Rows are one point carried round by a steady rotation, each followed by how many ticks it has turned.
The counts run from 0 to 1303.
[ 93 120 136 160 103  95 140 127 141 124 162 100 133  79 119 114 162 145
 149  90 131  94  97 126 115 120  54  97 144 118 161 155 116 142 108  96
 167 131 141 166 147 110  77 117 146 130  95 122] : 763
[128 120  98 172 103 110 148  78 144 140 143  69 144 152  87 109 140 126
 172 109 147 131 141 131 123 139  73 101 130 138 150 129  91 139 141 108
 194 153 106 113 132 154  99 115 115  96 144 131] : 1135
[106 116 152 149 138 143 132  84 153 128 165 158 117  93 154 133 118 121
 173 149 120 137 130 123 141 107 171 158 153 136 177 173  89 110 134 100
  92 143 134 172 132  84 127 139 120 170 146 156] : 731
[142  97  95 142 103 111 124  89 122 138  97 126 149 127  52 107 166 134
 116 120  94 138  88  78  99 107  83  94 150 114 142 142 140 107 132 141
 185 141 159 133 129 136 110 108 115 120 139 104] : 1203
[ 78 127 143 137 147 134 119  79 174 133 162 133 150 143 168 140 142 112
 189 109 130 117 117  90 125 116 148 109 109 148 146 190 111 109 156 112
 148 170 136 136 119  76 111 125  76 123 133 113] : 673
[149 130 111 154 115 101 141 128 106 156 148  96 108 115 130 159  88 120
 175 150 181 152 154 149 131 158 100 174 127 145 173 108 105 140 158 145
 134 132  94 153 126 136 102 144 123 166 171 154] : 563
[150  97  62 174 135 114 195 115 129  98 137 169 108 124 102 163 164 130
 128 129  98 135  86 139 126 145 136 113 134 121 121 162 127 157 116 103
 124 154 161 116 141 111 126  81 127 147 182 109] : 526
[132 128 157 144 104 109 135 150 161 111 131 126 134 146 109 105 121 120
 139 129 142 143 108 108 100 120 102 147 152 126 201 108  57  91 166 113
  93 117 121 178 110  90 118 127 117 166 179 136] : 922
[132 117 123 142 138 120 132 116 161 103 141 121 149 158 118 133 124 146
 165  87 157 142 128  69  92 158 108 114 100 160 110 133 120 136 204 150
 146 158 119 118 117  97 110 116  81 123 196 102] : 239
[122 149 148 131 111 100 123 163 123 123 157 111 142 126 169 127  86 111
 135 100 187 104  93 135 127 132  78 125 102 165 165 139  91 130 139  74
 102 146  96 165  98  83 101 135 144 134 137 127] : 556
[141 154 157 153 118  80 139 145 181  99 166 143 102 133 143 130 153 112
 129  98 121 134  51 129  84 155 102 125 112  97 170 137 107 131 160 147
 109 136 140 165 124 108  81  97 116 160 141 115] : 988
[164 111 147 167 100 128 129  62 106 143 124 144 136 139 149 133  79 103
 118 130 143 122  97 158 110  71 125 190 102 143 161 164 126 134 138 103
 112 161 127 113 132 149 114 164 152 125 135 174] : 503
[137 140  98 161 144 120 151 115 181 104 157 120 121 162 129 138 154 132
 188 136 112 156  98  91 106 171 150  94 141 137 150 151 102 117 160 114
 129 141 153 129  94  93 116  98  94 132 190  98] : 236
[128 120 162 139 114 118 167 105 128 136 170 152 136 188 108 150 139 104
  94  94 102 165  97 159 136 119  96 121 122 138 186 144  87 116 149  59
 138 153  86 150 135 136 157  93 143 143 137 111] : 847
[139 112 152 180 105  99 156  70 127 154 131 108 126 149  88 138 179 112
 129  98 131 151 121 135 111 109  90 115 128 111 173 133 125 124 158 126
 199 147 116 136 144 167  93 100 130 122 128 119] : 1137
[140 114 164 169 105 107 127 164  93 135 143 107 134 120 163 166  98 126
 127 124 164 143 123 147 124 121 106 155 146 155 197 116 129 134 160 100
 111 125 125 166  97  87 120 130 155 169 172 141] : 559
[114  85 133 164 101 133 127  71 112 142 117 139 151 105 132 126 109 113
 145 132 124 100 107 168 118  47 108 171 130 122 157 160 107 135 115  94
 120 160 153 116 153 122  96 155 133 132 123 185] : 883
[171 124 115 158 108 104 140 121  95 136 146 118  99  80  98 140 111 120
 127 152 133 137 101 152 118 132  91 163 157 104 199 131 130 141 113 144
 131 112 125 184 137 165  99 135 166 184 128 143] : 1008
[130 143 188 137 124 127 125  93 137 119 134 150 148 163 117 114 121 114
 110  87 164 147 124  96 109  89 122 163 103 129 181 126  86 103 180 112
 119 138  81 164 126 122 134 117 125 130 150 115] : 484
[115 162 150  95 144 131 120  80 140 139 188 131 122 104 108 110  93 128
 136  91 148 142 121 103 128 144  99 132  99 127 158 161 109 132 138 103
 131 145  45 193 157 154 130 120 139 133 116 106] : 415
[152 125 114 169 104  85 147  68 135 149 140 108 112 150 103 142 156 112
 147 112 104 149  78 144 103 135  84 114 108 122 149 160 139 135 152 160
 189 167 143 110 132 181  88 104 104 129 120 119] : 757
[145 142 146 135 136 124 164  95  98 132 161 175 107 166 109 165 127 100
  94 110 141 161 105 146 141 122 129 149  99 138 165 154 129 135 136  87
 134 161  63 156 141 149 155  96 161 148 144 105] : 1156
[ 96 104  90 162 111 135 146  90 147 116 139 123 138  79 131 107 144 143
 179 132 105  91 107 132 136  98 109  98 156 126 136 179  87 147  82  68
 134 137 169 130 149  99 101 130 136 117 125 144] : 1264
[123 128 164 134 107  92  98 105  82 177 151  94 136 116 130 145  87  88
 130 131 150 136 106 144 121 111  79 146 120 137 207 159 138 114 147 125
 161 144 100 174 114 140 111 159 135 153  94 136] : 191
[128 113  57 121 130 112 115 101 107 150 118 113 153 129 140 137  93 106
 185 157 146  97  96 105 122 129 102 119 100 168 114 177 129 146 133 121
 145 174 144 104 101 110 107 166  89 114 155 124] : 1186
[116  94  71 165 124 114 154  86 160 118  93 159 123 129  64 124 181 122
 162 147 120 143 125  97 117 114 133 134 130 108 130 126  82 117 136 143
 157 155 147 122 157 128  99  94  96 140 178 115] : 1270
[145 117  92 134 129  96 125 128 124 151 123 123 157 167 140 149 129 102
 165 151 100 139  55 106 114 147 112 101 114 149 155 168 133 111 154 143
 143 171 177 116  82  98 133 131  81 147 163 108] : 307
[119 126  81 126 135 129  99 111 110 142 117 127 153 126 150 128  75 111
 192 157 180 113 127  89 125 116 137 152 103 168 131 156 116 125 150 122
 127 156 131 125  97  79 111 168  95 134 185 133] : 806
[126 112 176 154 120 139 157 109 139 113 195 120 140 126 112 144 115 166
 103  70 125 152 151 137 116 138  93 121 145 153 164 140 111 149 165  71
 122 128  81 161 143 108 146 104 155 143 158 132] : 849
[130  66  68 149 132 116 145 123 104 111 110 180 125  65  97 148 144 149
 135 135 122 122 119 102 111 110 115 141 134 123 115 151 161 157 123 149
 132 140 171 137 163 101 104 113 113 173 173 121] : 148
[111  85 110 119 139 161 103  71 122 149 139 155 148 106 106 130 121 137
 154 167  98 162 152  77 137 107 160 136 163 140 166 186 127 100 143 119
 126 140 138 164 123 103 157 144  96 173 166 136] : 289
[134 123 136 146 157 126 117  80 101 143 147 156 109 125 156 172  98 112
 169 125 179 148 142  97 123 121 160 176  89 155 137 172 174 132 165 156
 139 154  99 154 121 115 113 140  99 158 172 120] : 430
[153 136 186 161 129 123 140  72 171 100 155 134 130 175 122 132 153 130
 111  67 115 157  84 103  77 121 118 121 116 127 158 152 129 117 195 131
 133 148 135 127 121 123 118 107 111 118 146 106] : 984
[148 145  88 128 152 140 105 124 102 121 138 131 124 101 156 136  88 120
 168 173 148 127  82  90 112 132 165 126 138 147 156 182 140 120 118 117
  91 127 163 160  88  87 122 157 131 144 169 108] : 803
[123 130 144 131 117 120  99  76  80 156 159 108 117  69 143 133  97 123
 141 122 149 111 121 127 129  95 100 141 127 132 183 177 169 130 120 105
 160 129 107 191 135 147  96 163 154 142  85 134] : 571
